Rows swapped in pairs by one turn or mirror: which row each one swaps with
The rows were stretched afterwards, more along some directions than others.
vod: [-10.5  11.5  11.3  11.3  -0.6 -19.9   0.8   2.9   8.6   5.9  19.3  -5.7
   6.4  14.5   5.7  -3.8]
num: [ 15.4   2.9  22.8   0.6  -8.1  -9.9   5.6  16.2  18.0   6.7 -10.5   1.7
 -23.8  -9.0 -12.8  -4.1]
Didur: [ 11.8   2.3 -10.0  -2.2   9.5  21.4  14.9  14.5  -4.8  -4.8   6.5  -8.2
  -4.4 -16.8   5.4 -18.9]
dor: [ 22.0  -1.8  28.4   1.3  -1.7 -12.4   7.1  16.0  16.6   6.0 -12.7   3.5
 -26.2  -6.4 -10.3  -4.6]
Bubi: [-18.9  -2.1  -9.5 -10.3   0.4   5.7  -3.3  13.6  13.0   4.5  -4.6  -6.5
  16.1   9.9   2.2  -2.9]
Lakan: [ 21.7   6.7  18.1 -14.1  11.0  10.9   3.2   1.5   0.9  -9.3   1.6   6.8
 -15.7  -7.4  12.1  -8.5]
geb: [-15.7   6.9  -5.9 -12.4  17.7  13.0  -1.7 -10.4  17.9   9.1  -7.3   4.8
   3.3   4.7   8.9  -1.1]
robil: [-17.3   2.4  -7.0  -9.6  18.8  10.6  -7.3 -17.9   4.3  10.0 -14.2   3.5
   5.4  11.2   9.9   6.0]
Kek: [ -7.1  16.6  -7.8   7.6  12.0 -18.8  -5.2   0.2  -1.6   7.1  10.8  -3.2
   2.6 -11.4  -2.7  -9.7]
deba: [ -9.7  12.7  24.3 -11.9   5.5 -35.0   3.9   1.2  25.4  -2.2   4.0  20.6
 -10.9   3.8  -2.0  -6.2]
pupad: [-14.0   5.1  -6.6 -16.2  20.6  12.8  -6.2 -12.3  10.6   9.0 -14.3   7.4
  -0.1   5.6   9.7  -0.6]
Salo: [ -7.1   9.6  26.6  -7.1   7.9 -35.4  -0.1   3.4  20.1  -1.7   6.8  22.6
  -9.1   1.6  -1.8 -11.2]
tezul: [ 15.9   6.5  12.4 -18.5  10.7  11.0   3.5  -5.2  -1.8 -10.9  -4.7   3.4
 -14.9  -4.6  14.4  -3.1]
voga: [  1.4  -4.1  -8.2  -8.1   3.3 -23.6 -11.8   0.0 -14.1 -13.5  -3.4  15.3
  -0.8  -5.6  -0.3  -1.9]
bofor: [ 23.2  -1.1  24.4   5.2  -3.1  -7.7   6.0  19.4  12.0   9.5 -10.1   3.4
 -25.7  -6.3 -11.3  -6.2]
ruz: [-14.6  -7.1  -8.6 -12.3  -0.5   8.9  -6.0  12.4  10.2   2.1  -7.9  -4.3
  11.8  15.1   0.7  -6.5]
nasud: [ 14.3   6.1  16.5 -18.5   7.7  13.0   3.5  -4.4   0.1 -11.7  -1.3   7.3
 -13.8  -5.6  12.0  -5.1]
Saz: [ -7.9  14.3 -15.9   8.3  15.5 -16.4  -1.1  -1.6  -7.4   6.2  11.2  -9.4
   5.6  -6.1   0.0  -9.2]
fimu: [ 23.1  -2.9  24.6   3.1  -1.4  -9.0   8.2  21.9  11.3   5.6 -10.5   1.8
 -26.9  -9.6 -10.4 -10.1]
nuv: [-14.5  12.3  -6.4 -13.5  14.8  11.1 -13.4 -18.7  10.3   7.3  -7.6   7.5
   2.5   1.8   8.1   6.0]
Duno: [-14.3  16.6   7.9   7.3   1.5 -15.6  -1.3   1.3   9.0  12.5  19.7  -5.3
  11.0  15.9   5.3  -2.6]
zepin: [-15.5  13.8  -8.9   4.9   6.9 -11.5  -6.1  -2.1   1.6   5.0  12.6  -5.2
  11.2  -9.6  -5.7  -8.6]
sosap: [-18.9  14.5   5.3   6.7   0.5 -15.8   3.5   1.4  10.4   9.9  16.0  -8.9
   9.5  14.5   6.5   1.0]
Rumo: [  6.7   7.1  18.6   8.5  19.2   5.5  17.3  -8.5   5.2  10.4  -9.0   4.4
 -19.8  14.9  15.5   2.9]
Madan: [  9.8   2.7  21.1  10.1  21.7   7.2  21.9   1.8   7.5  16.1 -15.4   0.8
 -24.3   8.2  12.3   0.7]
zeliv: [-13.8  -1.2  -6.4  -7.1  -0.6   6.0  -8.6  14.1  11.9   8.0  -1.9  -2.1
  17.1   9.8   0.0  -4.5]
lun: [ 18.7   4.8  10.4 -16.4   3.8  10.9   4.9  -3.8  -1.5 -13.5   2.5   1.4
 -14.8  -9.8   8.6  -3.9]
dizi: [  7.5   3.4  -3.5  -7.1  15.2  21.2  13.5  14.0  -2.2  -7.2  -0.5  -2.9
  -4.8 -17.9   5.9 -17.0]
sefem: [ 12.7   2.2  22.3   7.2  26.5   9.7  24.0   6.1  13.3  17.7 -11.3  -0.4
 -22.3  11.1  16.7  -8.5]
kanu: [ 20.3  -1.7  25.7   3.9  -4.7 -12.3   3.5  17.1  10.1   6.1 -13.6   4.7
 -24.1  -6.3 -11.8  -4.4]
kirop: [  5.3   0.4  -6.0  -3.7  10.1  27.3  15.6  14.2  -2.6  -1.1   2.0  -6.9
  -1.3 -18.1   5.9 -17.9]
Bafip: [-10.1  15.9  -8.9   3.9  14.1 -17.0 -11.2   0.8  -0.8  11.5   2.7  -4.0
   3.3  -6.9  -6.7  -7.4]
Lof: [-18.1  14.1  10.7   8.5   0.4 -21.9   0.8  -0.9   7.1   8.4  15.1  -0.4
  10.8  16.6   3.1   0.3]
Fel: [  5.3   3.3 -10.9 -14.0   6.1 -23.2  -6.9   0.9 -12.1 -13.6  -4.5  11.1
  -4.3  -2.0   2.2  -5.4]
nitep: [  5.5   2.5  -5.2  -4.8  11.7  12.4  10.3  18.8  -0.2  -7.6  -0.8  -2.3
  -1.9 -13.0  -1.2 -21.4]
leso: [  7.5   7.4   1.0 -13.4  11.5   3.9 -13.1   2.5  15.5  -6.0   1.6   2.5
  -2.1  17.0   9.5 -16.1]
bor: [  9.2   1.2  22.0   8.3  26.5  14.2  22.6   3.0   8.0  20.2 -13.8  -0.3
 -19.1   9.0  18.2  -4.9]
gep: [ -2.0  17.7  24.8  -8.9   2.2 -36.1   3.3   5.0  27.4  -3.2   8.7  20.6
 -12.4  -0.9  -2.2 -10.5]
Das: [ 21.7   2.4  18.0 -14.2   9.3  14.1   7.0  -0.7   0.9 -10.0  -1.9   5.5
 -18.7  -6.5  14.5  -6.0]
Buk: [  2.4   2.2  -9.1  -9.0   2.8 -28.5  -8.9   2.1 -12.1 -16.3  -0.7  12.6
   0.0  -8.6  -0.5  -1.6]
bop: [-18.4  -1.8  -6.4 -10.9  -1.3   3.5  -7.2   7.4   7.6   0.0  -3.8   2.4
  18.5  11.3   0.6  -2.0]
vepo: [-21.9  13.0   8.2   5.2   1.3 -13.2  -2.5  -0.5   6.7   9.2  16.1  -1.2
  13.6  17.9   5.0  -3.7]
tus: [  5.8  11.3  -5.9   8.7  -8.2 -19.3 -10.4   2.6   5.5   3.2  12.5  -8.8
  -8.3  15.5 -10.3 -10.8]
fomer: [-17.8  -4.6  -3.0  -3.4   1.1   2.9 -11.2  10.8   5.5   6.5  -6.5   2.9
  18.1  13.1   1.7  -2.9]

voga is swapped with Salo
nuv is swapped with Bafip
Kek is swapped with pupad
zepin is swapped with robil
gep is swapped with Fel
nitep is swapped with Rumo
Das is swapped with fimu
kanu is swapped with nasud

